50 stands for zero in the data rows.
The table:
array([61, 58, 62, 57, 67, 58, 58, 58, 59, 66, 65, 61])
array([78, 78, 68, 75, 65, 88, 64, 72, 80, 72, 68, 81])
array([65, 66, 66, 66, 71, 64, 65, 58, 67, 68, 65, 66])
array([55, 57, 58, 67, 55, 58, 73, 60, 57, 57, 57, 55])
array([64, 64, 61, 62, 67, 62, 55, 60, 64, 61, 63, 61])
array([61, 73, 59, 64, 70, 67, 67, 62, 68, 70, 66, 63])
array([59, 63, 57, 58, 62, 61, 64, 63, 57, 64, 64, 56])
array([61, 56, 67, 57, 58, 59, 62, 68, 61, 58, 60, 58])
array([81, 73, 69, 63, 61, 73, 60, 67, 77, 70, 57, 73])
array([60, 60, 64, 63, 60, 59, 64, 59, 61, 60, 61, 62])
array([57, 62, 57, 55, 53, 61, 53, 53, 57, 52, 52, 55])
array([69, 71, 68, 74, 67, 69, 68, 65, 73, 62, 61, 75])
array([54, 56, 55, 63, 56, 56, 66, 60, 54, 55, 56, 55])
array([55, 59, 58, 60, 60, 55, 74, 58, 58, 56, 60, 58])
array([64, 58, 69, 59, 57, 62, 56, 59, 59, 58, 70, 59])
array([59, 61, 65, 57, 62, 62, 59, 69, 59, 61, 65, 61])
array([67, 65, 61, 60, 61, 64, 60, 65, 66, 66, 61, 67])
array([68, 68, 61, 62, 60, 73, 57, 67, 69, 70, 55, 70])
array([59, 69, 58, 59, 62, 63, 62, 60, 61, 60, 57, 61])
array([70, 74, 66, 67, 69, 62, 69, 66, 69, 67, 64, 66])
Every row has one hidden group. There are 2 groups. Groups can overlap: rows of different groups may look alike.
More rows, each followed by its group:
array([64, 56, 77, 61, 59, 58, 59, 72, 61, 59, 67, 62]) : Q104
array([63, 65, 62, 73, 64, 73, 73, 64, 68, 64, 58, 68]) : Q464
array([63, 61, 62, 61, 68, 59, 61, 62, 61, 62, 68, 64]) : Q464
array([62, 65, 57, 70, 58, 60, 66, 63, 62, 62, 58, 63]) : Q464
array([58, 62, 65, 65, 76, 68, 58, 62, 63, 69, 68, 64]) : Q464
array([64, 59, 66, 68, 63, 57, 59, 61, 60, 61, 68, 62]) : Q464
array([66, 62, 63, 72, 66, 64, 62, 63, 67, 64, 63, 65]) : Q464
array([58, 61, 64, 65, 65, 64, 66, 62, 64, 61, 66, 64]) : Q464
array([61, 61, 59, 60, 68, 63, 64, 59, 61, 66, 66, 59]) : Q464
array([59, 61, 67, 56, 63, 60, 60, 65, 59, 59, 65, 63]) : Q104
array([61, 67, 59, 61, 72, 67, 74, 63, 61, 70, 68, 59]) : Q464
array([62, 54, 74, 55, 61, 61, 59, 80, 59, 61, 76, 61]) : Q104
array([56, 64, 55, 62, 57, 54, 65, 59, 57, 57, 58, 56]) : Q464
array([63, 59, 63, 68, 65, 64, 58, 59, 63, 60, 66, 62]) : Q464
array([70, 66, 60, 62, 64, 69, 70, 61, 67, 71, 60, 70]) : Q464
array([58, 61, 56, 55, 57, 56, 64, 58, 56, 56, 57, 59]) : Q104
array([61, 58, 73, 57, 59, 61, 55, 67, 62, 61, 69, 60]) : Q104
